In the rows, 128 means zero.
Each path below is one point turned by a fixed rotation once a step. After each direction that follows a path, write how fast that rotation turns it, in deg/step (0 if it stays still).
Each turn is a multiple of 5 degrees from 10 to 175, or 0.
Each row of a path follows its step; steps can be skipped.
path 1
step 0: [135 137 132 138 132 118 130 119 131 126 122 129 124 124 125 132 129 124
 124 125 123 130 128 130 120 125 127 123 129 130 127 123 138 125 133 136
 126 130 135 132 131 127 133 124 125 131 120 125 137 122 127 131 129 133
 132 130 121 122 147 123 134 126]
step 1: [134 133 128 133 133 116 115 122 131 132 128 127 127 126 125 135 127 137
 128 125 124 122 122 135 125 134 129 119 130 126 125 140 127 124 128 139
 119 128 127 133 141 124 125 132 124 136 130 128 132 133 128 123 121 132
 127 125 133 135 134 128 129 132]
step 2: [121 128 131 121 126 126 129 126 126 131 129 133 132 112 126 135 130 141
 124 128 125 124 126 123 125 129 128 122 127 119 122 131 138 124 130 132
 121 114 127 126 135 129 133 136 122 122 136 121 135 125 133 127 126 127
 122 131 129 133 126 133 134 130]
step 3: [123 128 130 133 131 124 133 123 135 125 120 127 125 122 140 133 125 132
 124 123 123 129 128 128 119 131 130 125 121 130 120 114 139 127 133 137
 130 119 129 129 128 129 136 131 127 126 125 121 132 127 127 125 130 134
 134 138 124 117 131 124 135 134]
step 4: [132 137 129 135 140 121 119 128 137 136 123 125 124 126 122 133 128 134
 130 122 126 122 132 133 119 138 124 123 128 128 124 125 122 124 129 137
 126 124 122 125 131 123 134 123 129 134 125 130 122 126 124 121 123 126
 125 130 129 122 133 119 131 135]
step 5: [123 134 129 123 129 114 127 135 128 132 122 133 130 116 117 133 124 134
 127 133 119 125 131 121 120 125 117 120 135 124 130 125 128 129 126 130
 123 128 118 122 135 126 134 128 126 129 137 126 133 131 133 128 122 126
 124 127 130 139 133 124 132 130]
step 6: [124 130 116 132 130 122 140 126 132 120 128 132 134 124 138 133 129 131
 119 126 119 137 127 130 120 120 128 123 129 123 125 117 130 121 132 137
 127 123 121 128 132 130 134 135 123 130 131 123 133 136 133 126 127 136
 130 127 130 129 128 124 135 126]
step 7: [125 127 124 136 131 131 129 121 133 137 130 126 129 125 122 132 126 128
 127 123 117 127 133 144 114 130 136 123 125 124 120 127 122 125 136 139
 127 124 123 128 127 124 136 130 125 126 123 129 124 127 126 129 125 125
 120 130 133 118 132 125 136 125]
step 8: [131 134 143 123 134 115 128 124 124 134 122 128 130 124 115 127 127 128
 128 130 120 131 130 134 117 127 130 123 133 123 132 127 135 130 132 132
 123 126 125 126 126 122 131 125 123 123 132 135 133 126 126 131 126 124
 126 133 126 131 143 126 134 132]
step 9: [135 134 127 128 133 115 123 128 136 119 120 130 136 122 137 129 135 131
 125 123 118 128 120 128 126 124 130 124 129 127 128 129 136 121 128 142
 125 127 122 128 131 133 125 126 126 132 132 128 140 134 131 132 123 132
 130 127 131 135 138 132 131 127]
Speeds:
[128 129 127 125 126 127 129 128 127 127 128 128 126 126 129 129 130 129
 129 127 129 129 125 127 130 127 128 128 128 128 129 128 127 129 129 129
 129 127 126 130 127 130 127 130 127 129 129 126 128 130 131 129 127 128
 125 126 130 129 128 128 127 130] : 95
path 2
step 0: [123 118 137 122 132 130 130 126 131 135 124 118 122 125 124 113 124 133
 124 132 136 132 128 134 127 130 122 123 121 121 127 124 138 132 123 134
 134 128 131 133 128 130 123 132 122 134 128 128 134 136 135 118 120 134
 134 137 131 127 132 134 127 119]
step 1: [124 132 131 127 131 121 132 134 126 118 132 132 128 135 121 124 127 130
 124 138 132 139 121 122 128 137 125 134 132 126 137 122 128 122 121 129
 122 122 128 128 127 130 116 121 122 132 125 127 130 122 125 133 131 121
 124 136 127 135 137 136 130 112]
step 2: [134 121 131 131 134 129 133 133 132 132 125 131 136 129 134 132 127 132
 122 130 121 131 128 112 126 125 127 130 138 124 123 133 135 124 128 124
 119 126 124 124 122 121 130 115 141 138 130 120 132 135 124 123 127 132
 123 139 131 130 128 127 122 126]
step 3: [129 113 128 125 127 118 131 123 129 135 128 118 130 118 126 133 125 124
 128 137 127 125 130 128 135 124 131 125 136 128 130 125 126 139 123 125
 130 136 133 130 121 122 120 122 131 123 126 127 142 126 136 126 117 128
 120 131 123 129 133 121 136 128]
step 4: [130 121 125 129 136 113 127 120 126 126 139 130 127 134 128 134 125 125
 129 130 118 130 128 136 121 129 130 135 133 129 137 137 137 133 124 139
 130 131 121 127 129 132 130 124 121 126 138 138 133 127 132 139 136 130
 126 128 126 128 131 128 124 118]
step 5: [133 117 120 124 138 137 125 136 132 131 128 123 135 132 131 119 127 130
 118 127 121 121 119 127 129 122 133 130 125 133 136 124 131 126 128 125
 131 117 130 119 118 131 129 132 133 129 139 137 127 132 130 127 140 132
 124 131 130 123 125 129 134 126]
step 6: [117 124 131 125 123 125 127 126 138 140 138 125 122 127 125 129 125 129
 119 119 125 134 122 124 130 123 132 122 114 122 122 117 130 133 114 126
 135 127 127 126 123 127 127 125 122 136 123 134 131 122 128 131 128 129
 129 134 127 131 128 131 138 131]
step 7: [135 138 131 135 134 123 128 129 131 129 136 139 129 122 138 133 125 124
 127 133 132 133 128 134 114 128 130 127 125 118 131 132 132 126 120 126
 132 120 127 128 123 125 119 130 132 133 127 127 133 128 126 129 132 115
 135 132 121 127 134 138 135 121]
step 8: [133 131 129 126 142 132 127 125 134 127 125 127 125 114 134 127 131 124
 115 121 129 124 124 121 127 130 133 129 131 128 126 137 119 126 132 123
 115 135 127 123 130 121 126 135 131 129 134 127 129 131 132 130 132 124
 118 146 130 130 133 131 130 127]
step 9: [128 126 127 133 130 124 123 133 129 133 135 118 122 124 120 130 136 129
 123 136 134 130 125 128 138 124 136 126 128 120 119 133 123 138 117 137
 131 142 132 133 122 132 125 132 131 134 134 123 128 142 127 130 127 132
 125 127 125 135 131 122 125 126]
Speeds:
[127 129 126 130 129 128 128 126 128 128 128 126 130 126 128 128 128 130
 126 128 128 129 129 128 126 126 127 128 129 130 126 127 127 128 130 126
 127 126 131 128 129 126 129 127 129 127 127 128 127 130 129 128 131 132
 128 130 127 125 127 129 128 127] : 125
path 3
step 0: [129 126 128 138 118 131 125 139 128 130 129 125 128 129 134 124 130 131
 131 121 121 129 127 128 127 118 129 133 116 141 124 127 124 137 131 131
 127 130 130 132 134 127 130 126 133 131 120 139 135 124 126 136 132 127
 128 126 134 122 130 125 133 127]
step 1: [119 128 130 133 130 130 122 132 121 129 121 124 118 119 127 125 123 132
 127 127 133 121 128 121 132 119 125 128 122 127 128 134 126 123 133 129
 122 130 127 124 127 124 123 139 130 126 122 128 126 129 133 135 142 128
 135 123 130 121 126 129 138 125]
step 2: [124 127 132 131 126 127 135 128 133 136 120 119 130 130 133 130 118 126
 132 124 120 129 126 114 129 133 129 126 126 129 131 133 130 123 128 130
 125 127 121 128 127 122 130 128 134 127 123 134 141 127 132 132 128 131
 135 123 125 123 117 126 126 118]
step 3: [121 128 120 136 123 135 123 132 135 133 118 124 130 127 128 128 128 125
 129 134 125 130 125 131 128 125 129 126 129 128 134 140 135 140 128 126
 132 130 124 138 123 122 118 131 138 123 129 136 131 134 126 135 132 131
 126 131 125 130 130 127 134 124]
step 4: [132 122 132 137 126 131 132 136 132 134 131 125 122 127 131 127 132 122
 129 128 140 121 134 128 132 126 127 128 125 127 130 140 128 131 130 131
 121 134 118 129 132 119 127 137 135 127 121 133 127 115 126 127 125 127
 133 136 122 129 125 125 129 131]
step 5: [125 124 125 136 126 133 130 123 131 133 130 115 131 132 127 132 128 133
 140 122 124 137 129 131 135 126 131 127 125 120 130 135 129 128 138 130
 117 128 125 125 132 125 119 134 127 123 126 133 127 126 131 118 134 129
 130 120 125 124 128 127 128 133]
step 6: [124 129 122 131 126 128 125 139 118 132 129 125 131 134 125 121 126 127
 129 126 126 130 125 128 129 125 134 126 131 118 134 128 123 134 133 128
 125 130 131 126 128 120 126 123 135 118 120 137 136 118 130 126 131 124
 129 123 125 138 123 138 128 121]
step 7: [126 130 118 140 121 132 131 126 126 128 123 134 127 124 129 135 119 125
 135 133 131 128 127 131 123 118 129 128 122 120 131 133 131 133 132 133
 134 129 125 121 125 126 132 134 131 133 125 130 132 112 131 129 136 132
 131 128 135 134 122 128 124 131]
step 8: [127 134 143 133 127 135 137 124 131 129 135 120 132 129 125 125 130 135
 130 129 125 119 127 129 120 117 134 129 121 123 134 134 131 129 126 135
 130 130 126 123 129 128 122 132 135 124 127 136 137 125 136 126 130 124
 135 129 135 130 133 130 127 125]
step 9: [121 129 125 137 132 142 139 125 115 130 127 128 133 122 126 124 119 124
 126 129 128 123 129 127 128 128 131 125 128 128 137 131 123 130 133 134
 122 124 123 126 121 122 128 133 130 114 130 135 126 131 131 129 126 126
 121 128 126 124 130 128 122 127]
Speeds:
[127 128 128 127 129 127 129 126 128 127 128 127 130 130 124 127 127 126
 128 129 128 128 126 127 127 130 129 129 128 129 127 128 127 128 127 129
 125 125 130 127 128 130 124 129 128 128 127 131 129 130 126 126 127 127
 129 127 127 128 126 126 127 127] : 110
[128 130 127 128 128 126 129 128 130 127 128 128 127 126 128 127 128 128
 127 130 128 127 129 128 126 129 127 130 129 127 130 129 131 125 127 130
 129 130 127 129 125 129 129 127 127 128 128 130 129 130 131 130 129 130
 129 127 129 130 128 128 126 126] : 65
